The rows of A fall into several groups, and each row is roughly a mix of its group's hidden directions.
A:
[[-16 -23  13 -12 -10 -23 -21  22  -6 -29   5]
 [-28  -1 -10  26  15   4 -36   5 -12 -12 -16]
 [ 19  38   4  24  12   3   3   7  21  21 -12]
 [ 17  12   3  -5  14  -6 -39   4 -29   4  22]
 [ 11 -11  40  -3  25  -5 -28   4  16   7   0]
 [-35  -3  24   4  12 -27 -13   8 -13 -22   6]
 [ -9 -14  24  -6  15 -10  17  21  33 -24   3]
 [ 15  -4  39 -21  -1  -4 -21   1   4  30  -6]
 [  1   1  20  -8  15  41  15 -19 -24  -7  -8]
 [ 14   9 -31  -5 -23  14  15  22  24   1 -17]
 [ 11 -24  16 -30  29 -18  -2 -23   1   8  -6]
 [ 24 -16  -7   2   9   4 -28 -18 -33 -16  12]
 [-24  10  15   7  -8  36  28   4 -17   5 -14]
 [ -5 -19 -13  -2  -9  22 -22  32 -16 -26   5]
 [-33   0   2 -21 -22   6  26   3  -6  -5  28]
 [-19 -18 -10  -2 -14  -5  13  11  -3 -46  15]
 [ 26 -19 -12  -4 -21  18 -32  13  -1  19   8]
 [  8  35 -15  14 -14  22  -1  -4  19  21  19]
 [ -7 -12 -25   6   2  -7  -9 -37   8  21 -28]
 [-13   1  11 -13  28  14  17 -18  34  16   9]
 [ -4  -2   7  21  35  23  -3   4  -5 -27 -24]
 [ 29  16   8   5  29  13 -21 -16  12  23   8]
 [  7  16 -19   8  21  13 -24   9 -14  27 -26]
 [ 10  -5  15   6  31  -5  -8 -15  -3 -29  33]
 [-18  41   2  -3 -25 -13  10  -5  26   3   3]
 [ 17  35 -20  17   1   3  17  10 -10  -8 -30]
 [  1   8 -10 -11 -21  -9  -4   2 -52  -7  -8]
 [-13  -5  -6   6  -5  15 -13  18 -38  -7 -33]
 [-15  25  18  24  25  -5  -3  26  -3 -22  -5]
 [-18  -8  -1 -19 -20 -34   2 -12  19 -25 -13]
 [-25   5   4   2  39 -24   8   8  -8 -15 -21]
 [-13 -20 -14 -36  -9  17 -25  -1 -16  12   9]
 [  5  35  -3  16   2  35   3  -4 -24 -11  12]
 [ -1  28  11  12  -6  13   9 -40  -4 -24  -9]
 [  4 -27  19  -5   7 -22 -12  12  10   8  39]
 [ 18  -3  -3 -15  -9   6  36 -12   1  37  13]
 [ -5 -36  18 -24   2  -3   7  -2   8 -32  16]
 [ 10 -12 -45  27  -9  -2  -4   9 -14 -15   1]
 [  8 -33  -3  -9  26 -11 -15  12   6   5  34]
 [  0  -1   5  34   9 -13 -24  33   4 -21   8]
 [-33 -16  19 -19  -8  21 -16 -28  -2  -1  -7]
 [-16   3  -6 -13 -27 -21 -18 -32  20 -11  -8]
 [  6 -27  -1 -19 -30  10   3 -13  29  11 -19]
 [ 17 -14  -7  -9  17 -27 -16 -11  24 -19  26]
 [-20  11  18  25  20   0 -18  28 -20  11  10]
 [ -7   4 -36   8 -25  12   0   3   2  24 -29]
 [ 20   9  29  26  12 -15  -8  10  22  12  21]
 [  7  10   1   7  22  13  35 -10 -12  36   7]
 [-16 -12 -14  -4  17  -7   7  10 -25 -28  32]
 [ 13 -17   7  -7   3  -1 -26 -14   0 -46  -5]
 [ 12   7  13  29   3 -31 -23  26   9   5   8]
 [  4  31  21  23  15 -16  -1  14 -21 -13  20]
 [ -2 -12  44 -32  15   1  -8  -2  14   7   3]
 [ 18  36   5  28 -27   0  15   4 -10   6  11]
 [  7  25   4  35  27  17 -20   6  -4  14  -6]
 [  1  15  28  25  27  -1 -28  13  -9 -14   6]
 [  5 -31 -21  24 -21   3 -26 -14  15   5   4]
 [ 16 -17 -16  11  -4 -23  -7  13 -19   2  39]
 [ -2  -5  18  17  17   1 -45   5 -15 -20   4]
 [ -3  32  39  10  14 -17  -4 -10   2   2  17]
 [-10 -29   6   1 -10   6 -15 -35   1 -20  25]
 [-34  -2  22   2 -20  14  -1 -25  23  -7 -13]
 [  7  22 -13  13 -12   8  -6   1  36  22  27]
 [ 16  29  14  -1 -28  -3  29 -23   4  -8  -7]
 [ 13  -1  18  13  13  16 -23  37 -18  -3  18]
 [ -6  -9  -2   5 -17 -28  29   1  21 -29  15]
 [ 19 -32 -20 -13   6 -20 -18 -13  10 -10 -22]
 [-15  25  33 -11  24   1   3   4 -25 -17  -2]
 [-30   0  -9  -3 -11  -3  39   6  18 -22  11]
 [ -3  10  21 -21 -10 -28  22 -11  17 -29   5]
 [-12  15  19  26  -8  14  39   5  18  -8   7]
 [-14   5  29  -4  -8  -5 -13  16 -19   9  40]
 [-11  28  -6  29  26  12  -4 -26  -1   5 -17]
 [-20  -2  31  -6  -6 -16 -12  23 -15  -8  31]
 [-40  18 -17   2   4  19  12 -16 -18 -16  -4]
 [-19  -6  21  -5  10 -16 -23  27   4  27  20]
 [ 16  30  15  12  10   1 -18   2   2  33 -23]
 [  9  16   5  28  21  -5 -27  27 -17   4 -16]
 [ 15  46  14  20  12  14   2  -9  12   6   4]
 [-19  12 -30   0  -6 -14 -28  23  13  12  18]
 [ 49   1  28  -8   1  -5   3   0  12   2  15]
 [ 15  36   7  20   0  27 -17  15   2  12  17]
 [-19  -3  20  -5  24 -25  32  -7  -7 -22  -3]
 [  9  -7  -6 -33  -8  -2  -9 -15 -42 -11  12]
 [ -8 -15 -14  -8   7 -40  -9   6  33  -6  12]
 [-15 -28  13  14  -1   7  24   7  23 -11 -30]
 [-33 -20   8  -4  -2  -5  28  11 -10 -26 -17]
 [  3  26  27  13   9   9 -11  -5 -11  24  31]
 [-16 -33   3   4 -25  -8  -5  -4  30  12  20]
 [  9  31 -12  24  15   7  -5 -13  21  -9 -29]
 [ 17  -6 -11 -17 -20  24   8 -25 -30 -16  -6]
 [-23  -4   7  19   1  13 -17  35  -7 -23  21]
 [ 21  -9   8  -5  -5 -28  17  26  19  28  -9]
 [ 25 -31 -19  -6 -17  11 -17 -30   1   3   2]
 [-29   4  10  16   6   1 -11 -23 -19 -23  29]
 [-28  13  23  25   1 -16  -1  -5   8  -4  34]
 [  0   9   6   7  15 -37 -20  18  12   0  32]
 [ -7   3  13   2  12  11 -15 -45  -8 -10  25]
 [ 36  12  24   0   8 -12 -10  13  14  26 -15]
 [ 44   6  -2 -10  -1   6  27  -4  24  -9 -11]
 [  7 -30  26  -4  31 -20  11 -13 -18   1   4]
 [-35  -8  38 -20  -2  -4   1   8  16  11   6]
 [ 24  27 -11  28  -8 -16  18  13 -14 -20  -2]
 [ 20  25  -5  40  -9 -15 -15  19   6   3  -4]
 [ -8  -4 -27  28  20  19 -14  17  -7   7 -27]
 [-22   7 -14   1 -12 -31  15  11  34   5  16]
 [-27 -13   4 -15  -3  -1 -11  16  13  43   3]
 [  5  36  16  21   4  29   6   2 -14   0  23]
 [  3   4   9   1   5 -36 -26  21 -14  -3  29]
 [ 11  11   7 -15 -12 -19  43  23   6 -12   6]
 [-44  19 -16   7 -18 -15  -7   8  12   1 -14]
 [ 13  36  27  -3  27  -6  10   6 -18 -13  -2]
 [-22 -23  22 -12 -19 -26  18  16 -17  -8   3]
 [-35   6  24 -13  10  -3  16  30   9  -8 -13]
 [ -7 -15  28 -36  -7   7  -2 -30  -6  -3  15]
 [ 21  -4   5 -35  13  -7  -8 -29 -12   5  24]
 [-27  -2  19  18 -27   2 -29  -5  -1  18 -16]
 [  4  19  21 -21 -19   1  19  -4  22  29 -18]
 [ -1  26  16   5  -5  23 -24   6  -9 -23  30]
 [ -4  -3  30  38 -11   8  10  27   8 -11   3]
 [  7   2 -25 -29 -11  -9  18 -31 -19  -6 -14]]
Here is one row of each group, with its name. Which group are the others in?
[ 22  36 -12   4  13   2  13  16  -5  14 -29] => Y
[ 15 -24  13 -10  -9  10 -33  12 -17 -16  24] => U
[-14 -13  24  21  34  10   5  12  22  -9 -16] => T

[ 16  18  -3  -4 -24  11  -3 -41 -23   8  -4] => Y
[ -7  19  34 -10  13  -2 -20  13 -12  30 -11] => Y
[-14  -1   1  -8  38 -41  -5   3  10   0  -7] => T
[ 20 -24 -18  -2 -19   9 -18   9   7  19 -33] => Y
[  2  32  19  12  13 -18  19 -13  15  29   0] => U
[ 10 -26  -4 -26 -18  -6  15 -21 -12 -30   9] => T
[ -3 -18  27  15  -9 -34  14  18  24   6  -1] => T
[ -2  30  -1  37 -28  -7   4 -21   2   2   5] => Y
[ 10  21  27  18  35  -9   7   0   3 -23  -8] => U
[ 11  -3  -8  -7   3  21 -27 -31 -34  -2 -10] => Y
[ -8  25 -39  18  -4   3   1   3 -24  20  -1] => Y
